Each path below is one point turned by a fixed rotation once a step. After each direction that follows a path, write how fast that rotation turns it, in degrees each step (0 if it stays still).
Each turn is a multiple of 5 degrees from 10 to 175, or 0.
Each row of a path follows its step; steps can be skipped.
Rotation 1:
step 1: [ -7  10  -2   8   8 -13  -3  15 -12   5 -21   4   1  13  -8  -6 -21 -11
   1 -16  -2   2   4  -1  10  -6  -9 -12  12  16   6  -9  -4 -14  -3  -6
 -25   0   5   0  -5 -16   5  -5  -1  -5   3  -4  -2  -1  -4   2]
step 4: [ 12   5 -15 -11  -6   2   0  25  -7  11 -12   1   5  -2   1 -10  -4   8
   2 -12  -8   2  19  -1  -8   2   1   2  -3   9   1 -13   8  -8   5  10
   0   4  -7   3   0 -15   8  -3  -2  12  -3   1  11 -11 -30  -4]
step 6: [  1   9 -14  14  11 -21  -9  21  -6  11  -3  13  -1  12  -8   4 -12  -9
   4  -4  -3  -5   3   2  -9  -5   3  14  -7   1   3  -1   6   3   4 -13
 -13  -9  -8  -9  -4 -15  -9  -1  -2   0  -8  -7  -1 -20  -8  17]
step 8: [-12  -3  -6  12  11  17  -7  25  -5  -5  10   6   9  13  -9 -17  -8   0
   1   0   4   5  14 -22   1  -1  -9   3  -6  19   5   5   2  12   0  -2
   5   2  -9  -4  -2 -12  -7  -9  -2  -4  -2  -8   5 -13  -4 -12]
step 15: [-12   8  -5  17   3 -19  -3   9  -5  -2 -22  -3  -8   2  -7   5 -15  -9
  -2   9   4  -9 -10 -14   5  -5   0  -9  -5   8   3  14 -10  -3   8  12
   0   2  -2   3 -11 -22  -2 -14   0   7  -2 -17   9   0  13  -3]
step 24: [ -7  15 -10   2 -10  -1 -14   9  14   0   1   3  -7   5  -9 -10 -15  -7
   4 -12  -6   4   1 -11 -12 -13  -9   2   0   1   7  12  -5  10 -13  -1
  -2 -12  12 -18  -5 -18  -3  -4  -5  21 -11 -11  -4  -9  -1  13]
step 29: [ -3  12 -17  -4   6 -12  -3  22  -1   2 -20  -7  -8  -9   0  -7 -19   1
   3  -6  -1   6   2 -18  -9 -13   1  -9   9  12 -11  -4 -11   2  -9  11
  -7  12  14   3   2 -15  -2   0  -1   8  -1  -6   3   5 -11  10]
[-1 -1 -1 -2  2  0 -2 -2  0  2 -2  2  1  5 -2 -3  4 -2  0  3 -3 -1  2  9
 -1 -5  3 -1 -1  3 -2 -3 -4 -4  0  2  1 -2 -1  1  1 -2  3 -2  3  9  2  2
 -4 -1  0  1]
140
[ 0  5  3  1 -1  0  6  4  4  3  1 -1  2 -7 -6  0 -1  0  6  2 -3  0  2  2
 -3  1  2 -2  2 -5  3  0  2  0 -5  2 -3  5  4 -1  2 -1  1  1 -2  4 -1  3
 -1 -3 -1  1]
145
[ 0 -3 -1 -2 -2 -5  4 -2 -1  0  0  2 -7  5  1  4  2  2  3 -2  3 -2  1  1
 -1  1  0 -1 -6 -1  5  4  1  0  0  4 -2  4  0  0 -5  1  2 -3 -3  2 -2  3
  0  4 -4 -7]
140
[-1 -1  1 -4 -1 -3  2 -1 -6 -4  2 -1 -4  0 -2  3 -2 -2  0  3 -1  2 -2  0
  3 -2  5 -1  5 -1  6  0  2 -1  3 -6  0 -3  4 -3 -3 -3  3  2  3  4 -1 -5
 -1  0 -2  3]
80
[ 6  4  0  1 -1 -5  3 -3 -6  0 -8 -1  2 -1  1 -1 -3  1 -1  1  2  0  3  2
  3 -4  0 -2 -1 -3  0 -5  3 -6  2  4  1  3  1  0  1  1 -5 -1  2 -2  3 -3
  3  0  0 -2]
25
[ 0  1  4  3  0 -2  4  2 -2  1 -1  0  2  1 -2 -4 -1  3 -1  4  2 -1 -3 -2
  1  6  3  3 -2  3 -2  1  3  0  4  2  1 -9  0  3 -2 -3 -3  2 -5  2  1  4
 -5 -3  0 -4]
10
Rotation 2:
step 4: [  6   1 -10  -6   8 -20   2   8   4 -19  15  16 -12   4   5   4  23   4
 -11  12   2 -12  11 -17   7   3  -8   2   5   3  -6  12  -9   6  -5  13
   0  17   6  11   5   4  15  12   9   0 -10  -6  -5   3  12  -3]
step 10: [ 21  16   3 -13   4 -11  -1   8   1 -12   6  14   8  -3  10  -8  -3   2
 -16  -9  -8  -2  -3 -17 -10  -5  -5  14  -5 -23   0   6  -3   4   3   1
   1   5  -4   8   9 -17  11  -5 -12 -11   4  -5 -13   0 -24  -1]
step 16: [  9  20   1   1  -2  -4  19 -14 -10  -6  -4 -13   0  11   6   5  -4  25
   8 -11  -1  -4  -6 -14  11   4 -13   6   4  -7  10  -4   1  -6   2   1
   0  -3  -7  -4 -10   3  -7  -6   8 -10  16   8 -20  -8 -13  20]
step 20: [  5   5   0   2   3   6  -7  -3  21 -15   0   4   8   0   6  -1  -8 -12
   3  13  -3 -10  -8   6   5   3   5  -2  -1   1 -26  -3   2  16  12  10
  -1  18   0  15  -8  -7  28  -5  -5  -1   1   0 -17 -16 -10  -2]
step 28: [ 10   4   5  -4   1   0   1   7   0   1 -13 -19  -2 -15  -6  -9   3 -12
  -4  -1   1   9  11   6   2   6 -19 -11 -21 -12   4   0  12   1  10  -4
  -2 -16 -14  -8  -5 -14 -11   7 -13  -2 -12 -11  23   9  -9  -2]
step 30: [-13  -4  17   5   0  12   0  -2  10  -2  10  -1  -8  -2   5   9  -9 -12
  13   2  -4  -9   2  -7 -13  -5  -2  -6   4   6 -11  12 -13  22  10  11
   3  -6  10   9  18  25  14  16  -4  15  -1  11   0   2  -5  -1]
step 31: [  1 -12  22   0  -4  -5 -11 -17   1 -18   1   5  -4 -17  -8  -3   6   9
 -18  -2  10   2   6  -7  -4  12   7  10  17   8  -3   0   4   0  13   6
  -9  -2  13   1 -10  17   8   7   2   0 -13  14 -11  10 -19  -3]
[-1  3  2 -5  5 -1  1  5  2 -2  4 -1  5 -5  3  0 -2  0 -1  1 -1 -2 -3 -2
  1  7  1  3  3  2  1  2 -5  3 -2  1  1 -1  0  2  2  5  5 -3 -2  4 -3 -1
 -2 -4 -1  0]
70
[ 1 -3  1  3  0 -5 -4  1 -1 -5  3  3 -1  1 -2 -1  4  2 -1  0 -5  2 -5  0
 -4  2  0  1  2  1 -1  4 -2 -3  2 -4  0  3 -6 -4  0  1 -4 -4  4 -2  3  1
 -3 -3 -5 -2]
170
[ 0  0  5 -1  2  4  2 -4 -8  0 -2  1  2  0  2 -1 -1  7 -1  0  2  0 -3  0
 -1 -2 -2  7  4 -4 -5 -2 -1  2  4  3  0  3  3  2 -2 -3  1  0  1  4  1  3
 -1  0 -3 -2]
70
[ 1  1 -2 -6 -1 -6  4  0 -5  0 -1  0  0  4 -1  2  6 -1  3 -3  5  0  1 -4
 -2  1 -5 -2 -4  0  2 -1 -4  5 -1 -2  1  3 -1 -3  1 -1  1  1 -2  0  1 -2
  5 -3 -5  2]
60
[ 3  1 -2  5  1  3  6  1  3  3  1 -2  1  4 -1  2 -2  2  3 -5  2  3 -1 -2
  0 -6  5  2  2 -4  0  2 -3  0 -5 -5  2 -2  3 -1  0  6 -2 -3  5  0 -1 -2
  0 -2 -3 -1]
135
[-3  0 -2  0 -2  5  1  3 -2  0  4  3  1 -1  4  5 -4  1  0  1 -3  1  3  0
 -5  1 -1  7 -1  2  2 -2  1 -4  3 -6  1 -1  0 -1  2 -3  2  0 -2 -6  0 -3
  6  1 -3 -2]
25
Rotation 3:
step 6: [  7 -15   5   8   6 -17 -21  25 -14  -2   4   5   1 -17  10 -14  -8  -1
   1  -5  -3   2   0  -9   4 -16  -3   5 -18   7  -2  -7  -9  -4  -7  15
   7   7   8 -22  11   6 -10  18  -4   2   0   3  -9 -21  -7  -4]
step 9: [ -3   2   1   2   3   9   2 -14   3   2   2 -15   8 -10  17  11   4  -5
  38  -6   4  12  15   5   2 -14  15   9 -10   1  -8  -8   8 -12   3  15
   6 -15 -23  15 -10  -2 -12  -1  -2   8   5  -5   1  -3   4   2]
step 11: [ 15  -5 -11  17 -11 -17   6  -3  -2   7 -15 -16  -6  25   4  -8   0  -2
   4   3  18  15  -1 -15  -4  -4  -5  -7   1   1  19   7 -12 -13   7   5
  15  -4 -12   7   9   1   6   1 -23  -5  -3  12  -3  -1  -6 -16]
step 16: [  3  14 -15   1 -15   5  11 -14 -11 -26  -8   3   9   2  -1  -6 -11 -10
   0  -5  -4   3  10  -4 -11   2   4  -4   7 -11 -10  10  -7  16  15   8
   8  13  14  14  -4 -18  11  -6  16  -9   7  15 -22  -1  -2  -3]
step 22: [  1   1 -15   1   3 -11  -3   0  10   4   5  -3   3   3  -5 -13  -5  -9
  27  18  -1  10   2   4   1  13  15   7 -14  19 -10   8  -5   0 -14  -7
   7   1   7   9  -6  14 -10 -15  -7   0  13   8 -28  13  10  -9]
step 23: [ 18  -2  -7  -4   1  -3 -14   8  -4  16 -11  -5 -13  -9  -4 -11   2  -2
   0   6  -3   9   4  14 -16 -30  -5  -3 -21   3   3  -4  -7 -10   6  11
 -10   6 -14  -8  12  10  10  -1  10   3  -7   1 -23 -15 -16   5]
step 29: [ -8  10 -14   9 -11  -2  10  -8   4  -5   4 -14  11 -10 -12 -12   1  -8
   4  14  18   4   9  -4   1 -22 -22  17  14 -10  -5   2 -15  16  -3   1
 -16   5  -9  -1   7 -16 -12  18  -5   0  -5  -7  -4  -4 -11  -4]
[ 2 -5  3  1  1 -3 -1  2 -3 -2  0 -5  7  2 -1  4  4  0 -2 -2  5  4 -4  6
  1  1 -3  3  3 -4 -3 -4  0 -2  4  0  1 -1 -2  0  0 -1 -3 -1 -4  4  1 -3
 -5  1 -1 -2]
20
[ 1  2 -3 -4 -1 -3 -3  3  0  2  0  3  0 -1 -5  2 -1 -6  0  0  2  2 -2 -6
  0  0  0 -1  0  1  2  7 -1  2  1  0 -3  5 -1 -4  2  2  2  4 -4  8 -1 -2
 -6 -1 -3 -2]
65
[-4  3  2  2  3 -4  0 -3 -1  5  1 -1  1  5 -2 -3  0 -5 -1  2  0 -4 -1  4
  3  0 -1  2  2  1 -1  4 -4  0 -1 -1 -2 -1 -3 -3  1  0 -1 -1 -5 -7 -5  3
 -1  8  0 -2]
100
[-1  3  9 -1  2 -5 -2 -2 -5  1 -2  0 -2  1  1  2  0 -5  0 -4 -1 -1  0 -3
  0  1  5  1 -3 -2  0  1  2 -1 -2  3  2  2 -2 -3 -1 -7 -3  0  6 -2  2 -3
 -1 -2 -3  3]
100
[ 3  2 -1 -1  0  2  2 -7 -3 -1  1  4  5  0  3  0  3 -2  5 -1  3  0 -1 -3
 -4 -1  2  2  5  1  5 -4  1  1  3 -7 -5  4  5  1  1  0 -4  1 -1 -4 -1 -2
  1  2 -1  1]
85
[ 1 -2 -3  3  4 -2 -1  0  2  4  4  3 -2 -3  1  2  3 -1  2 -2  1 -4 -1  1
  4 -9  0 -5  1 -6 -1  0 -2  4  1 -5  0 -6 -1  1 -1 -3  0  0  3  1 -2 -4
 -3 -4  3  2]
130
Rotation 4:
step 3: [-12  -6  -7  12  -2 -17   2   6 -18  -1  -1 -23   0   3   2   6  14   2
  15  -2   1 -24   3   3  -4 -12 -11   4   6 -13  -5 -10  -4 -12   0  -7
  -3  12 -10  -8   2 -12  15   6 -10  -3   9  -3   2 -11 -21  18]
step 4: [-10   6  -8  -6  -2   5   2  12  -9   1   6  -9  10 -17   3  10   4  -4
  16  -1   4 -21   2 -10  15  -4 -23 -24 -17  -8  -3 -16   7  -2   2 -14
   8   0  -1   0  -9  -7  -3  -6   0   6  -4   8   6 -23 -12   7]
step 12: [ -1   5 -10   8  10 -28  20   9 -10  16   0   2 -11  -2   5  -2  -6   5
  -1  -2  -7 -17  -4  -1  -1  11  -6   3 -11   2  -2 -22  -4   3  12  -7
  18   3  -3   3   6  -2 -12 -20  -1  12  -9  -7  -7 -11  -8  16]
step 15: [ -9  -7 -21   4  -4  -4  -7  28   2   8  -9 -21  -2  -8  14  -3   1  -8
  -3 -10  -5 -16   5 -14  11  -5  -6  -8 -10  -6 -14  -5  -8  -7  -6  -8
  17   1  -1 -12   4  -1  16 -10 -10   1   8   0   5  10  -9  15]
step 16: [ -5   4 -20   5  -3   9   6  17   3 -15  23  -4   0 -12   4  21  -7  -9
  -1  -5  12  -9  -8 -16  11   4  -4   2 -15   7 -11 -21 -17 -15   1  -3
   0  -1  -5   4  10   5   0   3  -5   5   8   0  -7 -11 -10  13]
step 17: [  2  -4 -16  21   6 -17  15  -5   0  -2   2   1  -1  10 -12  10   2  -7
   7  14   6 -10  -8  13   0   6 -21  -7 -21  11 -19 -18  -3  -8   4 -10
   1   2   9   3  14  12  -3 -12  -6   1   2 -11  -8  -7  -7   9]
step 23: [-11  -2 -16   7 -13 -13  12   1 -11   2   1  -6  15   1  11  -2  -2  13
  -2   8  -1 -10   6   0  -3  -5  -1  12  -5 -10 -16  -7   0  -6   7  -4
   7  12  -4  13  -8  -3  10 -11  -3  12  24  -1 -14 -16  -3  29]
[-1  2  1  2 -3  2  3 -3  1 -2 -3 -3 -3  4 -1  1 -2 -1  6 -1  3  4  1  5
 -4 -3 -3  2  1  1 -3 -3  0 -1 -2 -4 -6  2  5 -1  0 -1  1  5  0 -1 -7 -4
 -3  4 -2  1]
100
[ 3  0 -4  2  3  3 -4 -1  3 -7 -1  1 -2  2  0  1  2 -1  0 -5  1 -2 -1  1
  1  3  0 -5 -3  0 -8  0  0 -1 -1  4 -3  0  4  4  0  5  2 -2 -2  1  2  2
  3  2 -5 -6]
35
[-6  3 -3 -3 -1 -1 -3  0  2  1 -2  0  5 -3 -2 -3 -1  0  2 -2 -3 -5 -1  0
 -1 -2 -4 -6  3 -4  3  0  1  2 -2  3 -6  2 -2 -1 -5  3  1  0 -2 -5 -3  2
  0  2  3  3]
70
[ 1  4  0  1  4 -3  1  0  2  1 -4  0  0  0  0 -7 -2 -3 -3  0 -3  1  0  4
  1  2 -1 -1 -6 -2  1 -1  6 -2 -6 -4  3 -1  1 -2  4  2 -5  0  2 -5 -2 -6
  5  0 -1  0]
145
[ 1 -3  5  0  3  2 -3  5 -7  3 -3  3 -3  3  0 -4  0  5  0  1  0 -7  3  1
 -2 -1  2 -3 -2  1 -1 -2  1  0  0 -1  3  5 -3 -1 -3  2  3 -1 -3  4 -2 -3
 -2  5 -2  2]
125
Rotation 5:
step 4: [ 10 -11   9  -3  -5   7  -7   3   9  10   4  -1  12   9 -13  -8   0 -18
  -1   3   9   9   6  -4  14  14   5   0   6  10  -5  11  35  -9 -22   6
 -16  -6 -10  -1 -21  -9  12  -5   2 -11   1  16 -12   2  -2  -6]
step 5: [  7 -13  -1  15   7   6   2 -15   8   4   0   4  -7   4   6 -25  -4 -15
  -5 -12   0  -8 -20  13 -23  -4  11  -4  14   4  15  -3   8  -5  -7 -19
  -5  -7  -3  -4 -11  -1   7 -14  23  12   9  -7  -9 -14   8  -5]
step 9: [ 25   6  -7   5  -5  -3  14   7 -18  -6   8   0  -5   4  18  16 -17  -1
  11 -19  -2  -8   3   4  -4  -1  -7 -18  14  -8   6   5  -4  -1  -3  -7
   2   8   6 -10  -5 -13 -10  -3 -18 -12  16  22   7 -10  13 -11]
step 18: [ 14   3 -20 -10 -21  -1   7  13  -6  25   9   4  13  -3   4 -13   2 -19
  -4   1  -4  -6   4  -7  -8   1  -1  -9   0   5  -9 -30  -8  10  -6  10
  14  -7 -11   4  -4   0  -4   6  -7   9  -5  -3  26   4   8  -3]
step 19: [ -2 -11  -8   4  -7  14   7   5  18  21  -1  -8  13   2   0  14  -5 -25
  -8  13 -14  10  11  -4  -2  -1  -8  -1  -1  -6 -10   7   9  15 -17  -9
  -3   4  12  13  -9 -10  -6  20   1  -6  -4  20 -15  -9   9  12]
step 28: [ -2   0  -4  25  -6 -11  -8  -3   4  11  -2   6   0  -8 -16  -6  -3  -2
  -8 -30 -10  21  -6   9  -4  -9   7 -16   4   2  -3  -9  -2   9   9 -20
   5   6  -4   2 -16   0 -17  10  -2   3 -15 -15  -7 -11 -16  12]
step 31: [ -3   5   5   8  -7  -5   0   2   9  25  26 -13 -21   4  -4 -13 -20   6
 -10  -2  -5   5  -8  -8  -1   6  -9  -1 -13   5   7   6  25  -4  -6  14
 -11  13  -3   0   0  -9   5  -7  18  -9  17  -5   3 -14  -9   6]
[ 2  0  2 -5 -4  5  2  0 -4  2 -2 -2  1 -1  3 -3  4 -6  6  0  3  1  1 -7
  2  6  0 -2 -1 -1  0  1 -2  1  5  1 -4 -1  1  2 -5  2 -2 -1  0 -1 -2 -2
 -4 -1 -4 -2]
125
[-3 -2 -3  2 -2 -1 -3  0 -5 -3  2  2 -2 -4 -3  1  3 -7  0 -3  1  1  2  1
 -2  1 -2 -6 -1 -2 -3 -2  3 -1 -5  1  2 -8  6 -3  2 -1  2  5  1  1 -3  3
 -1  1  0  0]
45
[ 2  4 -2  4  3 -4  2  2 -6  0  0 -4  2 -1  1 -6  2  0 -2  1 -4  3  0 -2
  4 -2  2  3 -2  1  0 -4  5  0  3  0  0 -4 -3  0  1 -3 -3 -5 -3  3 -6  1
 -3  5  1  0]
175
[ 3  1 -2 -4  0 -4 -3 -9  1  0  2  3 -2  2  6  3  4 -2  0  4  1 -3  1  5
  1 -1  3  1  3  2 -1 -2  2 -1  1  1 -3 -4 -3 -1  2  0 -4  1  4  3  2 -4
 -2  0  1 -5]
115
[-2  3 -3 -2  1 -1  3  2  2 -1  2 -2  0  2 -4  3 -4 -1  0  1  0 -1 -4 -1
  4  6 -2 -3  0 -1  5 -2  1  1  1 -2  7 -3  0  3 -1 -2  1  0  6  0  2 -6
  0  6  1 -5]
170
[ 3  2  1  4  0  2 -1  0 -4  2 -2  2  3  1 -2  0  4  1 -2 -1  1  4 -3  2
 -1 -3  3 -1  6  4  1 -3 -2 -3  1 -3 -2 -2  3  3  3  4  9  1 -2 -4  0 -7
 -1 -1 -1 -2]
65
[-5 -2  2  1  0  1 -6  0  0  1  1  3  4 -1 -2 -1  1 -4 -3  2  2  1 -4 -7
  2 -6  1  0 -1 -1  1 -2 -6  3  0 -5 -2  2 -2 -7  1 -3 -4  1  0  2  1 -2
  2  1  0 -5]
65
Rotation 6:
step 7: [ 13  -2  -3  -4  10  -8  -2  -7  -2  16  -1  -6   8 -11 -10  22   8  16
 -17  -3   3   7  -2 -24 -31 -12   9 -13 -15   4  13  15   1 -10 -14  10
   1   5   9 -12   7   7   9  15  -4  -3   7 -10 -14  12  -3  -6]
step 9: [ -6  11   2  -5 -16  -1 -14  13   4   4   8  14 -12   4 -13  15 -19  -3
   2  -8  -2  16  -3   3   2  -6 -17   0   4  14 -16  14  -5 -15  14  -2
   2  -8 -14  -1  11  -3 -21  10  -6  21  -2  12  -8 -21 -12  14]
step 10: [-15 -18   2   8   0  -2   6  20  -7   5   4  14  -7   8   5 -10   1 -29
  19   7 -14  14   0   3   2 -15  17   4   8   4  14 -15   1   6 -13   9
  -6  21  14  -6  -9   4  -7  12  19 -14  -4   1  -6   5   6  -4]
step 11: [  1  -8  -4   7  18  -1  24 -13   7   9 -19 -18  -1 -20  15  -6   5  10
   0  17   7  -5  10  -4 -14  -8  -7  -1  -3  -2  -5   9  18  -1  -6  20
   5 -10   2  -5   1   7   4  -5   4  15   2 -14 -14 -19  -5  24]
step 12: [ 10  16  -5  -1  20   3   0   6   5   2 -17  12  -6  17   5   2  -1   1
 -19  -7   4   0   4  13  24   0  -8   9  -3 -14  -4  -8  -3  -1  21   1
  -1   3  21  15 -14  -8  11 -10 -21 -22  10  13   4   2  -1   0]
step 16: [ -1   9  21  10   1  11   2   0 -14 -14  -1  19   9  16  19  10  -6  -2
  -7   4   4   0   8   0   8 -10  10  -7  -4   5  -6   4   3  22  12  -5
 -12  16  17   0  -2 -19  -7 -23   2   0 -13   3  -3  -9  -4 -27]
step 30: [  4  10  -4 -15  16   9   1 -18   2  -2 -12 -12  -1   1  -2  13  21  -2
  -1 -11  10  27  -3   7 -18  -7  -6  12  -7 -17   4 -17   9   7   2   3
 -10 -26   4  -3 -10  -1  -7  17  -6  -2  -4  -8 -20 -10  -6   5]
[ 0  4 -1  1  2  2 -1 -2 -8  5  1  2  2  5  4 -3  6  0  2 -2 -2 -4  0 -1
 -1  2 -2 -5 -3 -5  4  4  0 -1  0  2  3 -4  0  4  1  0 -2 -2  0  0 -1  0
 -3  1 -1  6]
100
[ 3  2  1  1  1  0  0  0  3  1 -5 -1 -1  0 -1 -3 -2 -1 -2  3 -1 -3 -2 -7
  1 -2  2 -3 -7  3 -1  5 -1  0 -3  0 -1  0  5  6 -3 -3  5  2 -5  1  1 -1
  6  1  0  0]
70
[ 4  0  3  1 -3 -5  5 -1 -3  5  0 -6 -4 -3 -3 -2  0  3  0  2  0  4  0  4
  1  0  0 -4  1 -1  3  0 -4  0 -4 -5 -1  0  4 -2 -5 -3 -4  2  4  1 -1 -1
  0  4  2  4]
95
[-3 -6 -1  3 -3 -4 -2  2  1  3 -3  3 -6  4  0  5  5  1 -3  4 -3  0  3 -2
 -2  5 -3  2 -4  2  2 -1 -1  3 -1  1  2 -1  3 -2  2  3 -2 -1  1 -3  0  4
  4  4 -2 -2]
135
[ 3 -4 -4  2 -4 -1 -1 -4  4  1  3 -1 -1  7 -2  0 -1  1  4 -5 -5 -2  0  0
  1 -5  6 -1  0  0 -2  4  0 -1  2  2 -2  0 -1  2  0 -2 -5  2  6 -6 -1  0
  2 -3 -1 -1]
100
[ 3 -2  1  3 -3 -1  0  2 -2  1  1  1 -3 -3  7  3 -8  4  0 -5  5  2  3 -3
 -2  3  6  0 -1  2  2  3  2  3  4  1  2 -2  0 -2  0  1 -1 -1 -4  1 -3 -3
  1  0 -4  4]
160
